Here are some numbered points:
array([  6., -15.,  17.,  11.,  13.,  -4.,  34.,  40.,  42., -20., -13.,  44., -22.,  -6.,  36., -32.,  17.,   4.,
        30., -25., -35.,  -9.,   2.,  23.,  -7.,  52.,   8.,  37.,  28., -31., -24.]) 0
array([-58., -40.,  -4., -44.,   1., -29.,  -1.,  10.,  22.,  22., -12.,  46., 102.,  64., -63.,  36., -69.,  24.,
       -37., -18.,  22., -28.,  -3., -65., -13.,   2., -45.,  18., -15.,  67., -44.]) 1
array([-27., -35.,  -5.,  46.,  15.,  16., -57.,  10.,  32., -48., -34., -21.,  15.,  12.,  20.,  40., -30.,   9.,
        -7., -37., -47.,  20.,  -9.,  13.,   2., -60.,  64., -25., 117.,   7.,  25.]) 2
array([ 127., -108.,   78.,  122.,   55.,   87.,   -7.,   88.,  117.,  -62.,  100., -127.,   57.,    1.,   75.,  -74.,
         87.,  -51.,  127., -120.,  -21.,   76.,  109.,  127.,  -13.,  -29.,  127., -127.,   12.,  -28.,   89.]) 3
array([ -3.,  60., -37., -20.,  77., -13., -14., -25.,  34.,  17., -23.,   0.,  -7.,   2.,  -6., -32.,   3.,   8.,
         0.,  50.,  31.,  25.,  21.,   2.,  15.,   7., -23.,  42., -19., -21., -19.]) 4
array([ 95.,  34., -15.,   0., -47., -14.,  36.,   2.,   0.,  -7., -25.,  66.,   3., -21., -16.,  -9.,   6.,  32.,
        35., -34., -31.,   1.,  10., -30., -17.,   1., -23.,  83., -13., -14.,  22.]) 5
array([-15., -23.,  32., -35.,   0.,  58., -11., -47., -22., -10., -22.,   7.,   5., -40.,  50.,  -8.,   5., -29.,
        22.,  20., -22.,  14.,  -7.,  70., -10., -13., -19.,  -4.,   1.,  26.,  36.]) 6
array([  4., -33.,  12.,  -9.,   2.,  37.,   4.,  14.,   4., -40.,  -2., -13., -11.,  -2.,  38.,  -5.,   6.,  -2.,
         8., -19.,  -7., -41., -45.,   7., -23.,  13.,  44.,  49., -21., -15.,  -8.]) 7
array([ 17.,  14.,  -9., -15.,  44.,   8.,  21.,  -4.,  -6., -40.,  19.,  63.,  29., -33.,  59.,   3.,  -6.,  27.,
        19., -11.,  22.,  39., -19.,  92., -33., -49.,  36.,  35., -19., -13., -11.]) 8
array([ 15., -22.,  -9., -27., -40.,  -6.,  -4., -14., -13., -36., -27., -41., -12.,  52.,  -4.,  42.,  36., -11.,
        13., -45., -37.,  40., -14.,  -1., -25., -36., -37., 127.,  41.,  16.,  -7.]) 9
Which two points above are nearest to each new point? Their numbers follow each, nearest first.
array([ 39., -38., -43., -49.,  -9., -34.,  28.,  -2.,  80.,  -1., -35., -18., -22.,   2., -25.,  24.,  54.,  -9.,
       -63.,  -8., -41.,  59., -49., -87., -28., -70., -30.,  18.,  -5.,  27.,   8.]) 9 5
array([ 16.,  -5.,  34.,  76., -29., -12.,  20., -13., -11.,  36.,  16., -50., -24., -18.,  42., -13.,  57.,  -9.,
       -12.,   6., -43.,  -5.,   9.,  65.,  64., -15., -32.,  31.,  50., -44., -14.]) 0 6
array([ 20.,  -8.,   7., -24.,  30.,  -7.,  32., -39.,  55.,  10.,  49.,  15., -39.,  -4.,   3.,   6., -22.,  10.,
       -27.,  37., -48., -36., -42., -58., -23., -33.,  20., -14., -13.,  -9., -19.]) 7 0
array([-26., -32.,  -5.,  39.,  16.,  14., -58.,   8.,  30., -44., -31., -19.,  14.,  10.,  17.,  37., -28.,   8.,
        -6., -34., -44.,  19.,  -6.,  14.,   3., -56.,  60., -24., 110.,   9.,  19.]) 2 7
array([-23.,  -6., -22.,   8.,   0., -36., -39.,   6.,  -9., -26., -56.,  42., -31., -15., -12.,  -3., -38., -30.,
        15.,   6., -41.,   6., -42., -44., -14., -23.,  25., -20.,  -3., -20.,  -8.]) 7 0
array([ 37., -13.,  -2., -15.,  27., -20.,  -4., -14., -21., -12., -18., -18., -49.,  11.,  46.,  25.,   1., -20.,
         9., -20., -26.,  29.,   2., -60., -23., -20., -40.,  44.,  -3.,   7.,  15.]) 9 7
array([ 88.,  32., -15.,  -1., -41., -16.,  32.,   1.,   1.,  -8., -24.,  63.,   3., -20., -16.,  -9.,   6.,  29.,
        31., -31., -28.,  -1.,   7., -28., -11.,  -1., -21.,  79., -12., -15.,  20.]) 5 0
array([ 75.,   3.,  15., -12., -37., -18., -19.,   8., -14., -27., -41., -19.,  37., -19.,   6., -25.,   1.,   9.,
        13., -23.,  12.,  21.,  -7., -33., -18., -12., -41.,  18.,  -6.,  10., -12.]) 5 7
array([-12.,  17.,   2., -57., -24.,   9., -21., -33.,   4.,   1.,   9.,  23., -19.,   3., -14.,   3.,  -4.,  -1.,
       -61.,  -6.,  12.,   7., -65., -60., -53., -40.,  17.,  45., -29.,  35., -32.]) 7 9
array([  3.,  97.,  37.,  -3., -59.,  28.,  70.,  64., -35.,   3., -14., -54., -55., -15.,  -9.,  12., -15.,   8.,
       -42., -42., -44.,  76., -60., -10., -94.,  23.,  -8., -40.,  17.,  64.,   6.]) 7 0
array([-12., -13., -69., -93., -57., -75.,   6., -13., -14., -51., -78., -55., -70., -36., -17.,  53., -60., -24.,
       -76.,  37., -72.,  57., -55., -82., -39., -84., -72.,  47.,  -1.,  41., -74.]) 9 4
array([-11.,  43.,  58.,  53.,  52., -34., -28.,  23.,  -9.,  61.,  25.,  -7.,  87.,  23.,  28., -16.,  -9.,  -9.,
        86., -40.,  11.,  84., -22., -28., -27., -32., -33., -23.,   4., -10.,   5.]) 4 8
array([-23.,   9.,  15., -34., -32., -31.,  97., -46., -19., -40., -36., -20., -18.,  26.,  33.,  32., -27.,  -8.,
       -25.,  15.,  25., -34., -48., -29.,  13., -19., -58.,  33., -17., -20.,  -2.]) 7 9
array([ 58.,  -3.,  -9.,   7., -22., -52.,  45., -19., -19., -10.,  22., -11.,  -5., -18., -22.,   5.,  15.,  -1.,
       -21.,  50.,  20., -15., -14., -64.,  38., -14., -40.,  65., -36.,   7.,  21.]) 5 4
array([ 24.,  -1., -25.,  -4., -41., -10., -10.,   6.,  55.,  -9.,  39.,  95.,   4.,  -5.,  13.,  43.,  -1., -25.,
       125., -18.,  24., -24., -39., -46., -12.,  14., -24.,  32.,  13.,  19.,  71.]) 5 0
array([  6., -16.,  17.,  14.,  17.,  -3.,  36.,  44.,  44., -21., -11.,  46., -22.,  -5.,  39., -32.,  17.,   5.,
        34., -25., -39., -13.,   3.,  24.,  -9.,  55.,   8.,  38.,  29., -32., -24.]) 0 7
